Each path below is one point turned by a fixed rotation once a step. After each direction that follows a path, write how fast that rotation turns it, in degrees per step (0 if it stays still).
Each turn is a multiple of 5 degrees from 10 to 175, or 0.
Each row of a path follows its step; steps can be skipped.

step 2: [-0.31  0.73  2.49 -0.24 -3.86 -1.58 -3.45 -1.60  1.47  1.63 -2.47 -0.05
 -0.52 -1.38 -1.45  2.24  0.05 -0.67 -0.52  3.08 -1.62 -2.83 -0.93  2.39
  0.23 -1.23  0.07  2.59  1.85  0.64  0.25  1.58 -0.07  1.69 -3.07 -0.76
 -0.18  3.70 -1.25]
step 3: [ 2.58  2.50  5.09  0.89 -0.31  1.50  2.58 -0.09  2.48  0.14 -0.75  2.39
 -1.79  0.98 -0.75 -0.17  0.67 -2.37  0.94  0.83 -1.01 -0.74 -1.55  1.41
 -1.85 -0.17 -0.18 -0.59  1.59 -0.08 -0.61  4.89  0.24  2.64 -1.29  1.94
 -0.93 -1.92  1.61]
step 5: [-0.31 -2.94 -0.71  0.31  0.45  2.36 -5.28  3.26  2.35  1.37  2.25 -0.45
 -4.28 -1.56 -1.48  1.33  1.36 -0.10 -0.86  1.24  0.05  0.83 -2.40 -0.32
 -3.11  0.54  0.31  1.23  1.26  2.20  1.43  1.36  1.43  0.75  0.46 -1.00
 -0.53 -1.05 -1.07]
step 8: [ 3.55  0.82 -0.36 -0.63 -1.52 -0.26 -1.40 -0.43 -1.93 -1.95  0.74 -1.73
 -3.58 -2.95 -3.47  2.87 -1.95  2.05  1.84  0.70  2.32  1.75 -1.28 -0.40
 -1.22 -4.21 -1.32  2.13 -1.50 -0.51 -0.80  0.31 -1.23 -0.06  0.06 -0.01
  0.59  2.78 -1.05]
step 9: [ 1.11  0.86 -0.42  0.00 -1.45 -1.50 -1.45 -2.25  3.35  1.24  1.48 -1.41
 -3.51  0.23  0.44 -1.43 -3.12 -2.01 -1.37  0.88  1.48 -1.57 -1.78  3.90
 -1.62 -3.48  0.08  2.94  2.15 -1.16  0.73 -0.75  1.31  1.51 -0.79 -0.82
 -1.88 -0.21  2.27]
step 10: [ 0.75  1.55  3.89 -0.18 -3.41 -1.18 -0.95 -2.11 -3.37 -2.35 -1.47 -0.27
  0.79  1.06  0.39  0.23  1.30 -3.10  1.15 -0.31 -0.75 -1.34 -0.89  0.79
 -0.61 -1.84  0.59  2.52  1.14  2.33  2.87  1.86  1.13  4.30 -0.05 -0.47
  1.26 -0.76  2.34]
step 14: [ 4.48  2.03  1.82  1.49 -0.55  2.20 -1.57  4.44 -0.56 -1.46 -0.49 -0.96
  0.04  2.10 -1.96  1.56 -0.60 -1.15  1.57  0.78 -0.89  0.03  0.61 -1.59
 -0.44  0.27 -2.82  0.16  3.33  3.11 -1.72  2.29  0.59  1.87 -0.79  2.13
 -0.74  2.06  0.09]
step 21: [ 1.41  2.96  4.24  1.58 -0.57  3.21  0.26 -1.64  1.02  0.61 -0.61 -0.34
 -0.50  1.27  1.44 -0.06  0.20 -1.93 -1.50  1.18 -1.74 -1.15  1.31 -0.97
  0.17  2.67  0.23  3.15  3.83  1.83  0.76 -2.71  1.75  3.88 -0.30  0.97
  0.02  1.49  1.02]
step 24: [-0.58  1.14 -0.47 -1.18 -2.61  3.59 -1.19  0.97  3.76 -0.90  2.20 -2.19
 -1.96 -0.88  0.69 -1.72  0.77  0.27 -1.53 -1.08  2.07 -2.66  1.09 -1.50
 -2.79 -1.62 -0.37 -0.97  1.62 -0.10 -1.57 -1.53  0.35  1.78 -1.10 -3.50
 -2.89 -1.17  2.68]
step 25: [ 2.09  4.06 -1.11 -0.07 -3.86  0.70 -1.21 -0.05 -1.24 -2.65 -0.74 -2.48
  0.19  0.97 -0.63 -0.59  0.21  0.68  0.41 -1.76 -1.44 -0.91  0.57 -0.72
  2.94 -1.35 -0.02 -0.27 -0.56  3.08  0.00  1.54 -0.98  3.79 -1.30 -1.99
 -1.03  4.57  0.98]
step 26: [ 1.91  3.11 -1.11  2.18  1.06  0.24  0.83 -1.29  2.75  0.45  2.21 -0.38
 -3.00  0.14  1.27  0.17 -1.28 -0.06  1.78  0.32  2.09 -0.15  0.74 -1.71
  0.02 -4.50 -0.22  0.51 -1.16  0.46  0.90  5.94  0.63  0.08 -2.17  0.76
  1.19  1.84 -1.28]
[ 0.35  0.87  0.38  0.79  0.23  0.85  0.34  0.64 -0.65 -0.58  0.46  0.02
 -0.26  0.57 -0.38 -0.16  0.28  0.54  0.08 -0.56 -0.31 -1.14 -0.36  0.20
  0.49  0.26 -0.78 -0.44 -0.20 -1.10  1.26 -0.20 -0.83  0.31  0.51  0.27
  0.40  0.21 -0.40]	100
[ 0.36 -0.03  0.19 -0.10  0.32  0.02 -0.52 -0.56 -0.51 -0.83 -0.76  0.03
  0.16 -0.29 -1.13  1.46 -0.23  0.23  0.34 -0.98 -0.38 -0.33  0.01 -0.72
  1.11  0.39  0.49  0.46 -0.09 -0.42 -0.16 -0.38  1.12 -0.05 -0.41  0.07
 -0.02 -0.01  0.87]	170
[ 0.09  0.10 -0.42 -0.76  0.15  0.64  1.07 -0.14 -0.25 -0.60 -0.55 -0.51
 -1.06  0.03  0.22 -0.14  0.29 -0.39 -0.30 -0.89 -1.01  0.84  0.62  0.24
  0.10 -0.02 -0.60  0.11 -0.77  0.69 -0.75  0.29  0.24  0.42  0.46  1.12
  0.56  0.42 -0.40]	100
[ 0.71 -0.03  0.76 -0.82 -0.53 -0.37  0.52 -0.12  0.04  0.35  0.52 -0.52
 -0.11  0.56  0.75  0.81 -0.30  0.41  0.03  0.38  0.79  0.00 -0.28  0.76
  0.13  0.84  0.57  0.70  0.19 -0.21  0.71  0.44  0.87  0.15  1.19  1.07
  0.04 -0.50  0.11]	60
[ 0.80 -0.71  0.47  0.83 -0.02  0.55  0.13  0.78 -0.25 -0.37 -0.09  0.17
 -0.52  0.21  0.91  0.15  0.50  0.25  0.43  0.32 -0.57 -0.04  1.27 -0.07
 -0.47 -0.88  0.83  0.32 -0.01 -0.34  0.28 -0.17  1.01  0.10 -0.78 -0.38
  0.12 -0.92 -0.82]	155
[ 0.41 -0.86  0.27 -0.20  0.43  0.70 -0.47  0.18 -0.93 -0.65  0.83  0.28
  0.55  0.53 -0.51 -0.63  0.42  0.03 -0.30 -0.37  1.08  0.12 -0.56  0.69
 -0.51 -0.22 -0.21 -0.97 -0.11  0.32 -0.51  0.73  0.78  0.21 -0.87  0.81
 -0.27 -0.10  0.57]	170
